The same turns and mirrors carry the whole set onto itself and the rows of a family onto each other. Which other rows belong to the same family as each row named below? List them in the order they appear above.
These 32 rows form 4 families of 8 rows each.
q_152: [ 18.2  -9.0  -8.8  11.6   2.2  13.7   0.9  19.7  -0.4 -13.1  23.8   4.6
  10.7  -4.8   5.7  14.5  -7.5  -5.8  -5.3  28.7 -13.6  12.6   8.5  -5.6]
q_107: [ 10.0 -10.4 -26.5  -7.0   9.8  -8.5   3.1 -13.3   3.9 -19.0  28.9   1.1
   7.0 -28.7   0.3   8.7 -17.7 -36.2  -3.3  22.1  -7.6  10.3   3.4 -22.3]
q_321: [ 10.4   3.9 -17.5 -18.8  -4.1  21.3  18.1  -7.0  -2.7   3.4   1.3  10.5
   3.5  -3.1   2.6   5.0  -3.4 -11.8  21.2  17.9  -8.4   9.3   6.6 -46.8]
q_339: [ -1.0   9.1 -16.3  -2.9  12.4  12.1  -7.6  -2.3  22.4 -13.3   0.5 -11.1
  -9.1 -10.9  23.0   8.0  10.7 -14.6  12.7  16.3  -6.1   2.6  -4.3 -45.7]
q_288: [ -2.2 -11.0 -22.7 -16.0   3.8 -12.3   6.8 -14.6  -0.4 -14.2  21.1  10.0
  11.6 -12.2  -8.1  -5.2 -13.7 -31.7   2.0  24.6  -6.9  18.5  -2.0 -30.3]
q_886: [ 14.0   4.1 -21.3 -12.7  -9.0  21.1  14.6 -11.0  -4.2   5.6   0.5  -0.3
  -0.1 -11.3  17.3   5.7   0.9  -6.8   8.7  -2.9 -12.2   7.6  12.9 -38.2]
q_564: [ 10.8   2.5 -24.6 -12.0  -4.1   7.3 -10.4  -6.4  17.8 -16.7  40.0  -1.1
  -4.1   6.3  -7.2  -5.1  -1.4 -36.1  12.9  28.1  -4.6  -0.7  16.9 -10.8]
q_197: [ -2.1  -6.3 -19.4 -25.7  18.3 -10.7  -8.3 -10.8   7.9 -17.2  21.4   1.2
   9.3 -19.8   1.1   0.8  -1.5 -32.3  -1.9  27.8   4.1  11.3  17.8 -22.4]
q_580: [ 17.2   9.4 -10.6  -5.0   5.0  12.0  20.7  -6.4  -6.0  -7.6  -6.0  -3.0
  -2.7   8.7  10.2  -4.1  13.0 -24.9   3.6   6.1 -15.8   7.0  14.4 -40.6]
q_589: [ -3.5  13.8 -38.6   1.4  -6.8   2.2  11.8   2.5  20.7  -4.3   0.7 -11.3
 -15.9 -15.6   5.3   9.2 -12.8  -5.9   4.8  14.3   5.7  20.9  27.6 -14.5]
q_138: [ -3.9  26.3 -31.9   2.6   6.2  -2.5   4.1  -9.6  33.5  -6.5  10.5 -15.5
 -10.9  -0.4  10.8   9.8  -3.2 -10.6   2.4  21.3  12.9  15.3  17.1 -24.5]
q_368: [ -3.6  -4.8  -0.6  -2.5  16.9  15.5 -13.1  -2.8   1.9   2.4  15.8 -11.3
  15.1  -5.4   7.2  -5.3   9.4 -24.2 -20.2  28.9  -5.3   7.2  17.2 -15.7]
q_896: [  2.7   8.9 -34.1  10.2  -5.4   0.1  37.8  -8.3  17.8 -11.5  14.6  -3.8
  11.7  -0.7  10.1 -10.6  10.0  -5.7   0.0  21.6 -12.5   8.2  24.8 -25.9]
q_274: [  2.6  -0.8 -22.2  -6.5  10.9 -12.2  -0.1 -23.3  -3.1 -11.2  12.5 -13.3
  16.3  -9.6   2.7   2.0 -16.7 -37.3   4.3  31.9  -3.0  -0.2  20.9 -22.5]
q_554: [  0.4   8.3 -25.7  -0.9 -15.2  10.8  31.3   2.3  12.7  -5.1  16.5 -16.4
  -5.1 -15.3  -1.3 -12.9   2.1  -8.1   3.5   6.4 -25.5  13.0  20.8 -25.6]
q_484: [ 21.8  -1.6 -22.4   6.3  -8.6   9.8  -2.9 -10.8   3.8 -12.5  37.4   5.8
  -8.0   6.8  -6.1   5.0 -16.3 -28.8   5.2  20.1  -6.9   8.3   3.0  -5.6]
q_451: [ 27.6   1.9  -6.2   6.6  -7.0  17.4 -11.6  11.3   7.0  -1.6  21.9  -5.4
  13.9  -1.5  10.0   7.2  -2.3 -13.7  10.9  41.7 -12.2  11.5  27.6 -13.8]
q_406: [-11.1   4.5 -24.7   4.8   1.2  17.6 -10.1  -3.9  12.5  -9.3  -8.1  -2.7
 -20.1 -15.2  15.9   4.8  -6.0 -10.1  13.4   9.9 -14.5  11.0   3.2 -32.7]
q_933: [ -6.2  17.5 -37.9  16.3  -3.2   4.9  11.4   1.9  31.5   3.9   5.2 -10.8
   8.7 -17.1   1.7   8.3  -9.5  -7.1   2.2  22.4   6.7  14.6  21.9 -21.5]
q_328: [  5.3   6.4 -28.9  -3.2  11.1  19.0  -3.5  -7.0  19.2 -12.5  -6.5   8.4
  -8.9  -6.7  23.0   7.6   4.4 -18.0  14.1  30.9 -11.5  24.5   9.8 -42.8]
q_622: [  0.9  -2.8  -8.4  12.3   6.1   1.0   1.8  -0.5   0.3  12.2  10.7 -13.2
  19.0 -17.0   0.5  -3.2  -6.8 -31.2 -23.6  22.8   3.2   7.3  14.3 -21.0]
q_777: [ -1.0   8.7 -13.9   3.1  -8.9  -4.2  31.5  -4.7   8.3  -2.9   9.3 -11.0
   3.6  -6.9 -15.4 -17.4   4.3 -13.6  -0.1   1.1 -11.4  16.7  12.9 -28.4]
q_514: [ 16.6   8.2  -8.8 -19.8  -1.3  19.3  22.9  -7.1   5.5   4.6  11.7  -7.9
  -1.5   3.0  17.4   1.7  16.7  -5.7   6.9  17.2  -2.9   7.8  10.4 -43.3]
q_903: [  7.2 -19.1  -9.9   4.6  10.0  15.1   1.7  -3.0  -2.6   3.7  15.8 -15.8
   4.1 -19.7   6.3   4.1  -5.0 -30.2 -23.7  31.0  -1.5  16.6   6.6 -14.0]
q_294: [ 12.0 -10.7 -20.6  15.0  -8.9  13.8  -8.4  22.2  19.6  -5.1  20.2   0.6
  21.3  -4.1   7.3   7.4   1.6  -8.3  -3.0  30.5  -8.7  17.5   2.3 -11.2]
q_763: [ 17.3   0.8 -13.2  -3.2  -0.3  12.2  -9.1  15.4  11.9 -13.5  30.2   2.7
  23.9   8.0   6.9   8.2  10.4  -7.5  -0.4  21.6  -9.8   4.1  18.8  -4.6]
q_870: [ 10.1  15.8 -30.2  20.0  -1.5  -1.6   3.3   3.1  31.9 -10.1   3.6  -9.7
 -18.8 -14.0  10.9  -3.3   7.8 -22.7   5.4  21.2   6.8  14.0  28.0 -23.9]
q_394: [  5.3  -0.8 -23.0   7.1  -3.6  18.3 -14.4  10.1  24.1  -6.5  -7.6  -5.6
 -15.1 -11.2   5.7   6.0   5.1 -18.7  19.0  12.6  -0.5  15.1  -3.8 -34.3]
q_794: [ 23.7   1.3 -19.7  -4.2 -12.6  11.0  -7.8   8.3   5.4  -5.8  24.5   8.3
  -7.1   6.7  -8.3   4.7 -14.5 -37.0  18.4  27.6  -0.8   5.0   6.8 -20.2]
q_647: [  6.2 -21.8  -8.2   9.6   1.9  -2.1 -10.7  -6.2   7.3  -6.0  10.0 -21.2
  19.8 -16.7  15.2  -7.2  12.3 -16.9 -10.0  29.2  -4.3  14.1  11.5 -15.1]
q_85: [  1.3  23.7 -12.1  -2.3  -1.7  -4.0  29.8   4.1  21.7 -14.3  23.7 -15.0
  -5.1  -0.8  -2.5  -9.6   9.0  -3.5   3.8  17.9 -14.0  13.1  18.7 -28.3]
q_764: [ 18.9  -2.4 -19.9 -10.5  -6.1  -4.5  -8.9  -8.7   7.7 -25.3  22.6  -3.7
   0.5  12.9  -7.4  -1.7  -5.9 -28.8  18.4  26.4 -18.2  23.3  10.1 -12.3]

The rest of the family of q_197: q_339, q_564, q_138, q_368, q_514, q_763, q_85
The rest of the family of q_484: q_152, q_107, q_886, q_589, q_554, q_406, q_903
The rest of the family of q_288: q_321, q_933, q_622, q_777, q_294, q_394, q_794

